Each row has a name. Each piece below is followed by the name of the row it came from, unless a question asks for something else. Each question is about the rows just above it. Some pieces are copies with a little noise. Places in a row count from 0.

[150 164 123 113 152 123 138 171 101 183 148 129 178 119  81 104  93 118
 182 108 126 141 110  93 118 117 116 139 113  79 162 194 164 191 143 109
 141] : z_687
[162  68 142 139 144 121 125 114 137  89 155 139 157  62 159 170 165 137
 135 141 159 130 199  76 100 108 116 155 147  90 141 117 119  90 136 143
 107] : z_359
[162  68 142 139 144 121 125 114 137  89 155 139 157  62 159 170 165 137
 135 141 159 130 199  76 100 108 116 112 182 173 117  94 121 120  89 161
 110] : z_520
[ 74 191 115  72 131 145 151 121 122 167  77 151 116 124  84 123 136 122
 149 156 109 115 106 128 130 128 121 152  62 125  79 145 136 155 139 104
 187] : z_410
[128 120 111 122 110 116 140 130 152 100 126 114  97 181 156 131 169 129
 138 126  98 118  86 172 135 135 158  82 156 224 128  87 131 113 143 136
  70] : z_52
[155 112 104 140 106 136 102 144 114  76 117  61 134 116 185 128 144 128
  75 154 165 111  94 171 109 141 116 112 181 173 118  94 121 121  89 160
 110] : z_555
[154 113 101 140  99 135 106 150 117  82 116  63 133 124 186 125 148 130
  79 161 161 111  96 176 108 138 114 106 182 179 116  98 122 119  99 163
 106] : z_823
[170 148 139 182 137 121 154 118 131 129 148 129 177 149  92 144  93 142
 104 100 143 159 162 101 126 124  97 169 135  42 141 156 108  95 165  93
  99] : z_461
which: [162  67 143 139 144 121 125 114 137  88 154 139 157  62 159 170 165 137
 135 142 160 129 199  76 100 108 116 112 182 173 118  95 122 119  89 160
 110]  z_520
which: [140 130 152 100 126 114  97 181 156 131]  z_52
Go on from [148 129 177] to the end of its row.  [149  92 144  93 142 104 100 143 159 162 101 126 124  97 169 135  42 141
 156 108  95 165  93  99]
The row with [136 143] is  z_359
One entry of z_823 was changed: [154 113 101 140  99 135 106 150 117  82 116  63 133 124 186 125 148 130
  79 161 161 111  96 176 108 138 114 106 182 179 117  98 122 119  99 163
 106]. Where, and from what?  30, [116]

[118 102 119 132 102 102]  z_555
[100 141  86 118 118  43]  z_520
[118 102 119 132  88 157]  z_359
[156 118 116 118 118  44]  z_40
Repeated in z_555:  [102]
which: [155 119 116 118 117  44]  z_40
Repeated in z_40:  [118]
which: [119 102 119 132 102 102]  z_555
which: [156 118]  z_40
The rest of the row after [116 118 118]:  [44]

[ 92 147  92 123 161  93 105 126] -> z_461
[ 72 143  56 121 143 139  74 106] -> z_47
[ 92 147  73 123 161  93 105 130] -> z_520
[ 99 143 101 123 146 124 122 103] -> z_299
[ 72 143  56 121 143 139 162 106] -> z_969
[ 99 143 101 123 146 124 122 124] -> z_40
[178  99 198 120 139 125 181 148] -> z_555
Which value appears more than once in z_461?  [92]
Where do [105 126] appear?  z_461
which: [ 93 146  93 122 160  92 105 128]  z_461

[127 128 127 126 129 125 125 129 129] : z_40
[128 118 106  59 156  69  73 163 144] : z_520
[146 107  86  40 189  96  75 185 147] : z_47
[128 117 107  61 156  69  75 162 142] : z_299
[131 113 105  57 162  72  74 164 145] : z_687
Where does [128 118 106  59 156  69  73 164 144] differ from z_520, and what was there?  7, [163]
which: [131 114 105  56 162  72  74 164 145]  z_687

[149  99  57  97 121 189 196 169 103 169] : z_520
[205 137 140  88 155  62 130 173 104 169] : z_410
[149  99  57  97 121 189 196  57  95  53] : z_969
[205 137 140  88 155  62 130 173 104 169] is in which row?  z_410
Repeated in z_969:  [57]

